In the data rows, zero lies at 4.5, halfway between 4 and 5.
Here are some points, one per row:
5 & 7 & 7 & 4 & 7 & 6 & 4 & 1 & 5 & 3 & 5 & 3 & 5 & 0 & 2 & 4 & 0 & 4 & 4 & 4 & 2 & 7 & 3 & 7 & 5 & 4 & 3 & 9 & 5 & 7 & 5 & 9 \\
2 & 4 & 2 & 9 & 4 & 3 & 5 & 6 & 4 & 6 & 5 & 6 & 3 & 4 & 3 & 4 & 5 & 6 & 3 & 8 & 2 & 5 & 4 & 5 & 5 & 6 & 4 & 3 & 2 & 5 & 4 & 4 \\
1 & 4 & 5 & 4 & 5 & 6 & 3 & 5 & 5 & 5 & 5 & 7 & 5 & 6 & 3 & 3 & 6 & 3 & 5 & 2 & 4 & 5 & 4 & 3 & 5 & 4 & 6 & 4 & 5 & 2 & 5 & 6 \\
6 & 3 & 6 & 6 & 6 & 6 & 5 & 4 & 3 & 4 & 6 & 4 & 6 & 6 & 5 & 5 & 6 & 3 & 4 & 2 & 2 & 8 & 5 & 7 & 5 & 3 & 6 & 6 & 6 & 7 & 4 & 4 \\
5 & 4 & 4 & 7 & 3 & 2 & 4 & 4 & 7 & 6 & 5 & 6 & 2 & 3 & 4 & 4 & 5 & 7 & 5 & 5 & 5 & 3 & 7 & 7 & 6 & 2 & 2 & 3 & 2 & 6 & 4 & 2 \\
4 & 4 & 3 & 4 & 4 & 2 & 5 & 4 & 3 & 3 & 4 & 5 & 6 & 6 & 8 & 6 & 4 & 4 & 5 & 6 & 4 & 8 & 5 & 3 & 3 & 6 & 4 & 4 & 3 & 5 & 5 & 1 \\
2 & 4 & 3 & 5 & 3 & 5 & 2 & 5 & 7 & 2 & 5 & 5 & 4 & 2 & 5 & 2 & 5 & 6 & 5 & 5 & 5 & 4 & 5 & 5 & 4 & 5 & 4 & 4 & 6 & 5 & 4 & 2 \\
6 & 4 & 4 & 5 & 3 & 5 & 5 & 3 & 3 & 3 & 5 & 3 & 4 & 5 & 6 & 7 & 6 & 7 & 6 & 6 & 5 & 5 & 0 & 4 & 3 & 4 & 4 & 3 & 7 & 4 & 7 & 5 \\
5 & 9 & 6 & 3 & 3 & 4 & 4 & 4 & 3 & 4 & 5 & 4 & 3 & 5 & 5 & 4 & 5 & 4 & 3 & 6 & 5 & 3 & 6 & 2 & 6 & 2 & 6 & 5 & 4 & 5 & 6 & 5 \\
3 & 3 & 6 & 6 & 3 & 5 & 5 & 3 & 6 & 6 & 6 & 2 & 8 & 6 & 3 & 4 & 0 & 5 & 6 & 6 & 4 & 4 & 5 & 2 & 7 & 5 & 5 & 5 & 2 & 6 & 4 & 4 \\
4 & 9 & 3 & 1 & 3 & 0 & 5 & 6 & 3 & 7 & 3 & 1 & 0 & 5 & 5 & 3 & 4 & 3 & 0 & 3 & 6 & 3 & 6 & 0 & 7 & 0 & 6 & 3 & 7 & 9 & 5 & 9 \\
7 & 4 & 4 & 4 & 6 & 3 & 3 & 8 & 4 & 6 & 3 & 4 & 3 & 3 & 5 & 7 & 1 & 4 & 7 & 5 & 7 & 7 & 3 & 3 & 2 & 5 & 4 & 4 & 5 & 3 & 4 & 3 \\
5 & 9 & 5 & 1 & 4 & 6 & 3 & 7 & 3 & 2 & 5 & 2 & 4 & 3 & 4 & 5 & 5 & 5 & 4 & 5 & 4 & 5 & 7 & 2 & 5 & 3 & 8 & 4 & 3 & 3 & 3 & 6 \\
6 & 3 & 4 & 4 & 3 & 4 & 6 & 5 & 3 & 6 & 3 & 3 & 5 & 2 & 8 & 6 & 5 & 4 & 6 & 6 & 4 & 3 & 2 & 5 & 2 & 3 & 4 & 6 & 8 & 4 & 8 & 2 \\
4 & 4 & 6 & 4 & 6 & 3 & 4 & 3 & 5 & 0 & 2 & 2 & 5 & 2 & 5 & 7 & 6 & 5 & 4 & 3 & 3 & 4 & 5 & 3 & 5 & 4 & 8 & 4 & 2 & 3 & 6 & 2 \\
5 & 3 & 4 & 2 & 2 & 4 & 3 & 1 & 5 & 4 & 8 & 8 & 3 & 5 & 5 & 2 & 3 & 5 & 3 & 6 & 4 & 4 & 4 & 8 & 3 & 5 & 6 & 4 & 5 & 3 & 4 & 4 \\
4 & 5 & 3 & 6 & 4 & 2 & 2 & 5 & 4 & 5 & 5 & 5 & 4 & 1 & 4 & 2 & 5 & 6 & 5 & 5 & 5 & 4 & 5 & 3 & 5 & 6 & 4 & 4 & 4 & 5 & 1 & 3 \\
4 & 5 & 1 & 3 & 4 & 6 & 3 & 4 & 2 & 5 & 3 & 5 & 7 & 8 & 6 & 7 & 3 & 5 & 6 & 3 & 4 & 8 & 5 & 5 & 5 & 3 & 4 & 5 & 2 & 5 & 3 & 5 \\
8 & 6 & 1 & 4 & 5 & 5 & 7 & 5 & 4 & 4 & 3 & 5 & 8 & 8 & 8 & 4 & 6 & 5 & 3 & 3 & 3 & 7 & 5 & 6 & 5 & 6 & 4 & 3 & 6 & 7 & 4 & 6 \\
5 & 6 & 4 & 4 & 8 & 7 & 4 & 4 & 5 & 7 & 3 & 4 & 3 & 6 & 5 & 8 & 3 & 3 & 7 & 4 & 6 & 5 & 4 & 4 & 3 & 4 & 2 & 6 & 4 & 6 & 3 & 3 \\
5 & 3 & 3 & 4 & 2 & 5 & 4 & 5 & 7 & 1 & 6 & 5 & 5 & 7 & 8 & 7 & 6 & 3 & 3 & 4 & 3 & 7 & 2 & 5 & 4 & 3 & 5 & 3 & 5 & 4 & 6 & 3 \\
4 & 2 & 8 & 5 & 7 & 6 & 1 & 5 & 2 & 5 & 4 & 2 & 4 & 6 & 5 & 4 & 3 & 5 & 3 & 4 & 5 & 3 & 7 & 5 & 6 & 6 & 3 & 5 & 2 & 2 & 3 & 5 \\
3 & 4 & 1 & 7 & 3 & 8 & 3 & 5 & 5 & 5 & 5 & 4 & 5 & 7 & 6 & 6 & 3 & 5 & 3 & 3 & 3 & 1 & 6 & 4 & 6 & 4 & 4 & 6 & 4 & 6 & 0 & 4 \\
5 & 3 & 2 & 3 & 6 & 6 & 6 & 4 & 3 & 2 & 3 & 4 & 5 & 4 & 7 & 5 & 5 & 4 & 7 & 7 & 3 & 4 & 5 & 4 & 5 & 4 & 8 & 5 & 4 & 2 & 6 & 4 \\
4 & 5 & 6 & 2 & 5 & 4 & 5 & 2 & 4 & 2 & 4 & 1 & 3 & 3 & 4 & 4 & 7 & 4 & 3 & 6 & 6 & 5 & 5 & 4 & 3 & 3 & 9 & 5 & 1 & 4 & 5 & 2 \\
2 & 4 & 4 & 3 & 3 & 4 & 3 & 4 & 5 & 4 & 8 & 5 & 6 & 4 & 2 & 5 & 5 & 6 & 3 & 8 & 5 & 4 & 5 & 7 & 4 & 5 & 4 & 2 & 6 & 4 & 4 & 3 \\
4 & 4 & 5 & 3 & 5 & 4 & 3 & 0 & 9 & 5 & 7 & 5 & 3 & 3 & 4 & 3 & 0 & 5 & 2 & 6 & 2 & 6 & 5 & 7 & 3 & 7 & 5 & 2 & 7 & 2 & 3 & 5 \\
4 & 5 & 8 & 3 & 3 & 3 & 5 & 7 & 7 & 5 & 3 & 3 & 3 & 7 & 2 & 2 & 7 & 5 & 5 & 4 & 6 & 3 & 2 & 6 & 4 & 6 & 6 & 6 & 5 & 3 & 8 & 4 \\
4 & 3 & 4 & 2 & 2 & 3 & 2 & 3 & 7 & 4 & 4 & 8 & 6 & 3 & 3 & 6 & 5 & 7 & 2 & 5 & 3 & 4 & 3 & 6 & 6 & 6 & 5 & 4 & 6 & 4 & 4 & 4 \\
3 & 4 & 6 & 2 & 3 & 4 & 4 & 5 & 7 & 3 & 5 & 5 & 6 & 7 & 5 & 3 & 7 & 5 & 4 & 4 & 7 & 4 & 5 & 3 & 3 & 8 & 5 & 6 & 5 & 5 & 8 & 6 \\
3 & 3 & 7 & 2 & 3 & 9 & 7 & 4 & 4 & 5 & 4 & 7 & 3 & 1 & 5 & 6 & 0 & 4 & 4 & 6 & 3 & 4 & 7 & 4 & 7 & 8 & 2 & 1 & 3 & 6 & 2 & 3 \\
6 & 5 & 5 & 7 & 6 & 7 & 4 & 4 & 5 & 6 & 3 & 5 & 5 & 5 & 4 & 1 & 5 & 6 & 3 & 3 & 5 & 3 & 3 & 4 & 4 & 5 & 3 & 3 & 3 & 3 & 6 & 6 \\
0 & 6 & 3 & 8 & 5 & 4 & 7 & 6 & 4 & 3 & 4 & 4 & 5 & 8 & 5 & 6 & 4 & 5 & 5 & 2 & 7 & 3 & 5 & 8 & 9 & 6 & 5 & 8 & 5 & 6 & 4 & 4 \\
4 & 3 & 4 & 5 & 4 & 4 & 4 & 4 & 4 & 8 & 6 & 5 & 4 & 3 & 3 & 4 & 5 & 2 & 5 & 2 & 4 & 2 & 5 & 5 & 3 & 6 & 3 & 5 & 4 & 3 & 7 & 6 \\
5 & 5 & 4 & 6 & 3 & 3 & 4 & 3 & 5 & 7 & 5 & 5 & 3 & 3 & 5 & 4 & 6 & 6 & 5 & 5 & 6 & 2 & 4 & 5 & 6 & 6 & 5 & 2 & 3 & 5 & 0 & 3 \\
8 & 3 & 3 & 3 & 4 & 4 & 5 & 5 & 3 & 1 & 5 & 3 & 4 & 4 & 7 & 7 & 4 & 3 & 7 & 6 & 5 & 4 & 4 & 3 & 6 & 6 & 3 & 4 & 6 & 1 & 6 & 6 \\
3 & 6 & 3 & 6 & 4 & 3 & 6 & 5 & 4 & 4 & 4 & 6 & 8 & 7 & 8 & 6 & 6 & 4 & 4 & 3 & 6 & 5 & 3 & 5 & 1 & 3 & 5 & 2 & 7 & 7 & 5 & 5 \\
4 & 2 & 6 & 6 & 4 & 6 & 5 & 3 & 6 & 8 & 3 & 4 & 4 & 4 & 2 & 3 & 7 & 4 & 6 & 7 & 5 & 4 & 7 & 2 & 4 & 4 & 3 & 6 & 6 & 3 & 5 & 6 \\
3 & 4 & 6 & 4 & 6 & 4 & 4 & 6 & 6 & 5 & 4 & 4 & 6 & 5 & 5 & 1 & 6 & 7 & 3 & 5 & 8 & 4 & 5 & 4 & 4 & 5 & 5 & 6 & 7 & 3 & 9 & 5 \\
7 & 6 & 4 & 4 & 6 & 2 & 6 & 7 & 4 & 7 & 3 & 4 & 6 & 4 & 3 & 6 & 5 & 3 & 4 & 4 & 5 & 5 & 1 & 4 & 4 & 3 & 2 & 5 & 8 & 4 & 5 & 5 \\
These points spread out most along one direction. For each point below, how far along it does it lie, from 0 to 99? The average is 50, and the first point in the table lies past the average. One standard deviation of the points above along it is 16.
2 & 5 & 4 & 9 & 4 & 3 & 3 & 4 & 6 & 7 & 5 & 6 & 4 & 4 & 5 & 4 & 7 & 5 & 7 & 6 & 4 & 5 & 6 & 7 & 7 & 4 & 4 & 1 & 4 & 6 & 3 & 3 \\ 68
5 & 3 & 5 & 4 & 4 & 6 & 3 & 4 & 4 & 2 & 5 & 6 & 5 & 8 & 2 & 2 & 5 & 7 & 3 & 2 & 5 & 4 & 5 & 4 & 4 & 4 & 6 & 4 & 6 & 5 & 8 & 3 \\ 47
4 & 4 & 2 & 6 & 6 & 4 & 7 & 5 & 3 & 3 & 5 & 6 & 5 & 7 & 5 & 7 & 6 & 5 & 3 & 5 & 7 & 7 & 3 & 1 & 4 & 3 & 5 & 3 & 4 & 7 & 4 & 2 \\ 32
4 & 3 & 7 & 6 & 4 & 5 & 8 & 4 & 4 & 2 & 6 & 5 & 7 & 4 & 5 & 5 & 7 & 5 & 3 & 1 & 4 & 8 & 7 & 7 & 3 & 2 & 4 & 7 & 2 & 4 & 2 & 6 \\ 48
6 & 4 & 3 & 7 & 3 & 5 & 3 & 4 & 6 & 5 & 5 & 6 & 3 & 3 & 3 & 5 & 5 & 4 & 2 & 7 & 6 & 3 & 6 & 6 & 4 & 7 & 6 & 4 & 5 & 5 & 5 & 3 \\ 66
5 & 6 & 4 & 4 & 7 & 5 & 7 & 4 & 3 & 5 & 3 & 4 & 6 & 6 & 3 & 5 & 4 & 3 & 6 & 3 & 1 & 4 & 4 & 6 & 3 & 5 & 3 & 5 & 6 & 6 & 4 & 5 \\ 41
5 & 3 & 7 & 4 & 8 & 5 & 3 & 5 & 4 & 6 & 6 & 4 & 4 & 3 & 4 & 3 & 7 & 3 & 5 & 4 & 5 & 3 & 6 & 4 & 7 & 6 & 2 & 5 & 2 & 3 & 5 & 4 \\ 61
7 & 5 & 5 & 8 & 5 & 2 & 5 & 7 & 2 & 6 & 1 & 3 & 3 & 5 & 3 & 5 & 4 & 1 & 7 & 5 & 7 & 6 & 3 & 3 & 3 & 5 & 5 & 4 & 6 & 4 & 4 & 3 \\ 32
4 & 4 & 6 & 4 & 5 & 5 & 6 & 6 & 6 & 9 & 7 & 3 & 4 & 3 & 3 & 3 & 6 & 6 & 6 & 3 & 2 & 3 & 3 & 3 & 3 & 6 & 3 & 6 & 4 & 4 & 5 & 4 \\ 58
5 & 4 & 3 & 6 & 4 & 4 & 4 & 7 & 7 & 6 & 6 & 6 & 4 & 3 & 4 & 6 & 4 & 6 & 5 & 7 & 5 & 2 & 8 & 6 & 4 & 4 & 7 & 2 & 4 & 3 & 4 & 5 \\ 65
3 & 3 & 6 & 5 & 3 & 7 & 6 & 5 & 5 & 6 & 4 & 4 & 6 & 4 & 3 & 3 & 2 & 4 & 6 & 3 & 9 & 5 & 2 & 4 & 9 & 4 & 6 & 7 & 2 & 5 & 6 & 4 \\ 53
7 & 2 & 8 & 3 & 7 & 5 & 3 & 5 & 4 & 2 & 5 & 4 & 9 & 4 & 4 & 3 & 4 & 2 & 5 & 5 & 2 & 3 & 4 & 6 & 4 & 2 & 4 & 7 & 2 & 9 & 2 & 9 \\ 50
7 & 6 & 4 & 2 & 6 & 2 & 5 & 5 & 5 & 6 & 3 & 7 & 4 & 5 & 6 & 4 & 2 & 2 & 6 & 6 & 4 & 5 & 1 & 3 & 2 & 2 & 2 & 5 & 7 & 1 & 3 & 5 \\ 37
6 & 3 & 8 & 6 & 6 & 5 & 6 & 2 & 3 & 3 & 5 & 7 & 3 & 5 & 5 & 6 & 6 & 6 & 5 & 2 & 1 & 7 & 6 & 5 & 5 & 4 & 6 & 9 & 4 & 7 & 3 & 7 \\ 49
6 & 6 & 4 & 5 & 6 & 5 & 7 & 5 & 4 & 4 & 2 & 3 & 2 & 5 & 3 & 5 & 3 & 3 & 9 & 4 & 4 & 4 & 3 & 5 & 2 & 3 & 0 & 5 & 5 & 4 & 3 & 6 \\ 41
